arr =
[[130 129 137 132 124 125 134 131]
 [127 121 124 130 125 119 123 128]
 [129 131 117 125 125 132 131 135]
 [129 129 141 131 140 127 127 128]
 [134 124 122 128 131 121 124 138]
 [135 127 136 120 118 105 137 133]
 [130 127 115 122 125 124 119 128]
 [128 135 116 119 125 126 136 132]
 [123 125 124 125 103 117 133 125]
 [128 134 139 135 118 123 129 122]
 [132 128 127 133 125 132 129 127]
 [122 125 136 136 131 129 121 117]
 [130 129 138 122 130 123 145 140]]
Rows and columns are counted from 0.
(0, 0)	130
(6, 2)	115
(2, 0)	129
(6, 0)	130
(12, 1)	129
(9, 1)	134
(4, 6)	124
(7, 0)	128
(2, 1)	131
(4, 5)	121
(5, 3)	120
(8, 4)	103
(1, 3)	130
(8, 1)	125
(5, 2)	136
(5, 5)	105
(9, 2)	139
(3, 6)	127
(3, 0)	129
(11, 6)	121
(7, 3)	119
(8, 3)	125
(4, 7)	138
(6, 1)	127
(2, 6)	131
(5, 0)	135
(2, 5)	132
(0, 1)	129
(2, 7)	135
(9, 6)	129
(5, 6)	137
(6, 6)	119

data =
[[126 130 126 121 135 132 128 119 133 131 129 127 139 129 123 124]
 [126 122 122 123 126 132 125 137 120 127 126 128 136 133 131 123]
 [127 126 127 131 129 127 130 126 127 125 125 131 127 130 127 128]
 [127 129 127 126 128 126 131 126 130 128 125 129 129 128 126 129]
 [128 131 122 121 122 129 128 130 128 125 127 127 137 125 112 121]
 [137 105 127 151 122 101 129 153 138 156 106 149 132 115 136 129]
 [128 126 132 131 129 126 130 125 128 128 127 126 126 132 127 132]
 [127 128 112 117 122 115 142 134 143 130 132 118 128 116 139 107]
 [128 128 128 127 130 129 129 127 126 128 127 128 130 127 129 127]
 [129 127 128 128 127 126 130 128 127 128 127 128 129 128 129 127]
 [128 128 129 127 126 127 129 129 126 128 128 127 129 129 128 129]
 [133 125 125 126 130 128 132 125 130 128 129 128 130 128 129 127]
 [132 128 121 117 126 126 128 127 127 121 133 121 133 134 125 122]]
Indices start at 0.
(0, 0)	126
(6, 3)	131
(3, 4)	128
(2, 6)	130
(2, 10)	125
(11, 9)	128
(5, 6)	129
(6, 15)	132
(6, 14)	127
(11, 4)	130
(9, 6)	130
(2, 5)	127
(10, 6)	129
(5, 13)	115
(8, 12)	130
(6, 10)	127
(7, 12)	128
(6, 12)	126
(10, 4)	126
(7, 13)	116
(1, 14)	131
(1, 6)	125
(2, 4)	129
(10, 7)	129
(1, 7)	137
(11, 13)	128
(9, 5)	126
(10, 12)	129
(8, 10)	127
(8, 5)	129
(9, 4)	127
(2, 7)	126
(7, 14)	139
(1, 10)	126
(7, 9)	130
(8, 9)	128
(6, 8)	128
(5, 14)	136
(0, 9)	131

A =
[[126 142 107 116 132 130 137 130 131 132 135 131 136 121 138]
 [127 124 128 130 122 115 132 127 124 118 125 120 132 135 123]
 [143 129 126 130 127 126 128 134 114 139 120 128 131 131 127]
 [122 138 118 129 126 128 126 119 137 122 132 132 135 121 135]
 [114 132 132 123 133 130 132 119 124 118 134 133 121 112 129]
 [132 142 112 125 129 130 133 133 127 135 128 131 141 132 129]]
A[0][0] => 126
A[3][0] => 122
A[3] => [122, 138, 118, 129, 126, 128, 126, 119, 137, 122, 132, 132, 135, 121, 135]
A[0][14] => 138
A[:, 1] => [142, 124, 129, 138, 132, 142]
A[1][3] => 130
A[:, 14] => [138, 123, 127, 135, 129, 129]
A[3][14] => 135
A[:, 3] => [116, 130, 130, 129, 123, 125]
A[3][4] => 126
A[:, 10] => [135, 125, 120, 132, 134, 128]
A[2][14] => 127
A[:, 6] => [137, 132, 128, 126, 132, 133]
A[1][2] => 128
A[1][11] => 120
A[3][13] => 121
A[1][5] => 115
A[5] => [132, 142, 112, 125, 129, 130, 133, 133, 127, 135, 128, 131, 141, 132, 129]
A[3][9] => 122
A[1] => [127, 124, 128, 130, 122, 115, 132, 127, 124, 118, 125, 120, 132, 135, 123]
A[3][7] => 119
A[:, 9] => [132, 118, 139, 122, 118, 135]
A[1][8] => 124
A[5][12] => 141
A[3][2] => 118
A[5][1] => 142
